In the rows, zero is written as 128.
One turn moves each row of this set onto another row. After a few examples, where does it send each row asked below?
z38: [136 157  84 144  70 131 137  76 104 151 123 111 128 149 104 113 115 104
 126 155 144 127 104 133]
z295: [119 126 149 125 154 118 129 149 132 118 125  91 101 133  96 134 111 131
 127  99 153 166 137 131]
z726: [116 109  90 109 117 118 110  82 103 127  98 108 147 118 150 101 103  67
 106 109 116 163 166 135]
z959: [148 146  96 151  91 132 127  79  93 160 155 143 121 141 122 123 100 103
 120 171 125 157 120 118]
z456: [111 153 138 121 160 107 127 122 119 121 127  90 107 138 108 112 106 125
 129 146 127 191 146 111]
z985: [124 123 138 105 137 106 106 105 111 129  91 112 147 101 139 115 143  83
 120  94 126  93 159 132]
z827: [ 94 139 170 131 138 141 117 115 116 123 125 146 145 148 132 140 133 156
 132 115 117 194 122 121]
z262: [144 139 114 141  81 129 133 100 127 150 119 117 130 143  93 129 137 109
 136 133 161  85  94 133]
z865: [121 143  73 138 111 118 151  94 126 128 120 121 146 106 116 121 147 123
 138 112  90  97 106  92]
z149: [ 98 141 175 122 139 132 116 120 133 125 110 133 145 145 123 139 157 162
 138 116 115 169 121 113]
z980: [116 151 105 150 123 124 147 102 109 125 141 147 152  93 121 141 137 125
 142 107  99  82 110 101]
z690: [140 128 113 129 140 126 159 114 132 162 141 150 169 146 161  90 155 101
 143 106 166 142 126 152]
z511: [ 94 132 128 119 114 139 127 109 135 128  94 109 143 163 119 117 147 150
 130 108 123 203 109 123]
z683: [100 138 141 114  73 139  88  92 100 146 135 150 142 124 135  97 115  87
 146 132 131 146  98  94]
z915: [101 137 148 115 126 130 122 117 143 128  91 112 144 157 119 125 167 158
 138 112 119 171 112 112]
z236: [ 99 167 137 123 145 110 134 115 123 102 116  77 119 142 101 116  98 127
 131 137 135 175 143 131]
z286: [111  96 128 152 142 124 128 127 137 131 154  92 107 180 147 135 129 140
 111 125 157 139 128 108]
z640: [157 116 140 148 102 131 120 119 124 158 147 150 123 130 101 147 134 109
 131 134 154  88 103 112]
z555: [122 123 120 149 151 117 131 119 112 149 154  92  95 175 157 131 138 148
 109 139 139 149 141 105]
z217: [145 139 105 138 122 146 142  97 133 119 103 109 149  79 130 155 125  90
 132 105 145 101 171 121]
z775: [136 142  84 135 117 142 142  81 142 112  94  97 156  90 127 134 115  75
 134 129 138 123 165 107]
z360: [117 102 122 120 138 122 101  95  91 125 124 140 149 105 158 116  94  62
 108 110 119 159 165 128]
z260: [107 120 129 115  47 141  93  89 124 125 130 132 142 139 132 112 105  99
 134 129 119 137 108  99]
z455: [144 142 109 137 124 128 163 101 121 153 139 137 161 143 168 105 147 126
 130 103 150 134 149 178]
z235: [103 148 147 129 141 118 135 131 133 101 114  77 115 142  96 128 102 129
 130 111 152 157 140 144]
z302: [108 135 103 159 127 138 145 106  95 126 162 169 152  92 128 142 105 109
 139 100 112 117 102 112]
z644: [152 132 111 141 143 148 138 110 113 139 120 131 139  68 135 155 121  84
 135  98 150 125 171 114]
z45: [ 92 134 139 130 124 147 122 109 118 126 114 131 145 158 129 128 128 148
 130 116 122 215 116 126]
z946: [161 120 129 154 110 131 114 108 102 165 171 166 116 129 118 144 110 106
 125 157 131 133 119 106]
z281: [124 128 145 121 168 113 124 144 125 132 132  98  97 130 102 124 112 127
 127 122 138 188 143 111]
z505: [144 117 119 131 123 114 151  92 163 127 151 143 174 160 169 102 134 114
 128 152 123 137 157 127]
z785: [ 88 115 131 158 144 129 135 119 131 125 145  89 124 182 142 127 121 124
 123 128 178 130 109 122]
z534: [149 139 112 138 115 119 161  89 136 130 145 137 168 156 174 116 135 135
 123 130 124 131 168 160]
z223: [ 84 153 127 155 152 127 138 106 103 136 142  88 125 177 149 115 125 125
 129 141 174 135 110 129]
z614: [121 120 100 102 117 108 115  90 111 127  78  89 147 116 140 100 134  79
 113 101 119 123 160 135]
z491: [104 154 117 150 156 118 136 105  92 149 148  91 107 171 159 119 136 144
 120 147 148 146 130 119]
z879: [137 141 136 107  60 139  96 109  88 160 129 134 114 116 139 124 144 131
 131  97 113 124 122 115]
z805: [128 121 129 112  38 140  97 100 119 133 122 124 124 135 133 127 125 124
 126 107 109 124 127 114]
z654: [119 118  49 143 101 128 152  95 125 132 132 125 144 112 118 114 124 107
 132 108  95 138 102  87]
z305: [146 132  93 141 147 148 135 101 110 144 123 133 141  72 138 133 111  66
 138 119 146 158 162 101]
z109: [140 109 117 130 146 118 148 106 159 148 147 151 174 151 162  89 146  94
 141 137 152 141 129 122]
z725: [134 140  80 134 131 144 138  80 125 132 109 113 152  86 133 122 107  62
 137 137 142 155 159  95]
z508: [114 116  68 157 112 143 147 100 104 132 154 154 150 106 126 124  99  98
 131 100 109 149  98 103]
z771: [119 112 150 116 151 117  96 107  96 127 118 144 154  93 149 126 118  71
 119 100 127 117 162 127]
z721: [119 152 143 109  81 140  91 106  78 168 135 151 127 109 137 106 135 106
 146 112 128 136 105 104]

z985 goes to z726
z879 goes to z260
z980 goes to z654
Now these:
z511 goes to z827
z262 goes to z959
z555 goes to z785
z305 goes to z217
z109 goes to z455
z236 goes to z281

One turn moves each row of this set onto another row. After a few examples, where does it send each row asked below?
z955: [182  96 173  69 156 124 116  23 103  99 173 160 177  98 173 103 123 128
 190 166 166 157 177 143 114 117 112 103 134 122 113 151 129 124  90 145
  92 163]
z393: [201 151 108 119 159 124 132  59 102 115 121 109 175 174 172 125 117  88
 125 151 144 115 168 137 147 170 102  92 139  90 125 109 118 121  79 113
 147 126]
z779: [196 106 136  59 138 124 104  32  98 129 148 161 165  80 164 149 116 124
 130 150 150 129 187 146 117 108 121  85 148 133  94 158 103 107 100 147
  92 129]
z808: [157 120 117 119 125 142  92  43 105  95 122  96 156 125 146 104  85 167
 130 106 166 125 146 130 204  89 105  90 157 100 127 148 110 137  83 102
 115 131]
z745: [203 157  99 128 153 122 127  71 125 114 111 112 176 142 167 134 105 112
 124 162 130 112 157 116 135 151  91  92 130  91 121 124 108 111  69 118
 138 113]
z118: [130 189 136 101 121 117 129  59 127  89 137  94 177 139 132  89 127 132
  80 140 174 104 176 119 119 122 119  80  86 119 118 116 114 130 100 103
  89 154]
z55: [128 159 114 129 141 138 117  28 113 103 135  84 171 158 118 101 136 141
  82 135 168  86 202 125 173 115 115  87 136 108 117 120 122 166 113 107
 109 131]
z30: [165 144 145 114 139 111 144  32  92 101 113 118 162 185 171  80 116  90
 101 142 164 118 187 159 181 143  99 119 167 113 137  89 129 160  91 115
 126 127]
z707: [200 111 138  65 144 127 120  18 106 122 180 167 172  94 168 142 145 130
 133 168 165 136 201 138 122 102 126 108 135 127  97 161 108 117  92 154
 102 149]
z659: [149 196 136  96 123 106 121  68 145  84 125 113 182 123 140  78 106 140
  93 160 160 120 158 118 107 114 111  88  82 133 133 118 113 135 103 105
  83 150]
z793: [164 115 159 125 129 129  94  96 125 106 130 139 149 116 143 101  82 136
  96 102 163 149 148 169 148  89 108 104 151 131 109 139 151 176 108 118
  89 144]
z263: [158 143 151  63 120 137 129  54 117 108 108 107 185 107 137 106  65 163
  98 111 165 130 140 129 171 121 107 124 174 138 130 146 106 135  91  89
 103 106]
z579: [199 130 110 121 145 134  89  75 128 138 137 110 173 132 146 121  85 116
 111 121 161 133 137 164 163 115  88 125 155 163  96 170 115 165  89 102
 130 111]
z576: [123 172 125 125 131 139 123  25 118  97 140  85 180 159 128  79 139 142
  82 139 166  93 194 118 141 114 121  82 120 107 111 120 108 149 116 111
  99 136]
z294: [192 115 151  91 154 132 106  12 106 101 180 149 154 105 172 154 129 114
 143 174 168 144 202 145 108 131 108  93 136 139  86 154 103 139  97 171
 113 147]
z686: [170 119 141 116 115 121 107  73 131  66 121  77 157 125 151  91  88 133
  90 143 173 154 127 160 148 114  89  79 134 168  93 147 128 157  83 117
 121 110]
z338: [179 140 136  69 134 106 108  39 101  84  98 116 145 140 147  67  99 148
 110 112 167 138 136 182 186  84 104 116 152 134 147 140  94 153 112 107
 124 128]
z172: [183 105 166  61 161 106 106  26 127  96 174 130 173 105 156 128 146 143
 157 168 178 143 188 114 108 100 117 106 120 158 115 161  85 131  86 132
 109 165]
z277: [168 150 153 128 155 142 101  66 123 132 112 133 201 133 165  86 118 108
 147 126 102 142 142 154 149 105  99 117 107 113 169 123 123 156 128 127
 110 171]
z119: [128 148 190 119 160 154 119  41 111 111 113  93 224 159 164  92 117 131
 113 131 127 130 169 123 151 137 111 127 151 124 163 124 117 164 114 101
 125 168]
z436: [177  96 162  72 146 115  86  31  93 100 154 148 167  78 173 101 105 118
 195 151 162 157 159 137 130 112 103  81 138 133 109 145 119 123  93 137
  79 163]
z939: [177 149 133 116 149 124 138  37  96 106 114 116 165 188 175  82 117  88
 113 155 154 118 186 136 157 155 107 110 165  95 124  88 112 148  94 111
 136 130]
z790: [156 116 172  87 136 108 102  24 125 107 187 139 155 100 153 128 126 130
 155 164 170 138 205 128  87 115 115  99 123 168 105 153 101 144  85 148
 111 170]
z340: [146 145 175 113 165 147 111  62 111 129 123 117 214 151 153  97 127 100
 135 115 119 134 157 150 152 125 113 124 116 119 176 128 127 155 127 112
 110 184]
z616: [120 149 187 113 155 133 128  30 109 105 122  86 221 153 149  97 104 135
 102 127 147 123 168 128 156 146  96 131 162 140 153 131 130 167 103  93
 125 157]
z301: [180 120 157  53 160  93  79  36 110  97 147 134 157  94 160 132 123 143
 153 158 170 137 176 128 104  97 111  85 127 171 117 172  79 127  89 122
 105 161]
z296: [173 111 178  85 154 139 105  19  95 113 168 152 164 113 172 125 132 116
 189 161 160 151 184 146  98 123 101 112 134 153 106 153 123 156 100 165
  97 152]

z30 goes to z616
z808 goes to z338
z301 goes to z779
Now these:
z277 goes to z659
z172 goes to z707
z294 goes to z296
z118 goes to z393
z576 goes to z939
z686 goes to z579

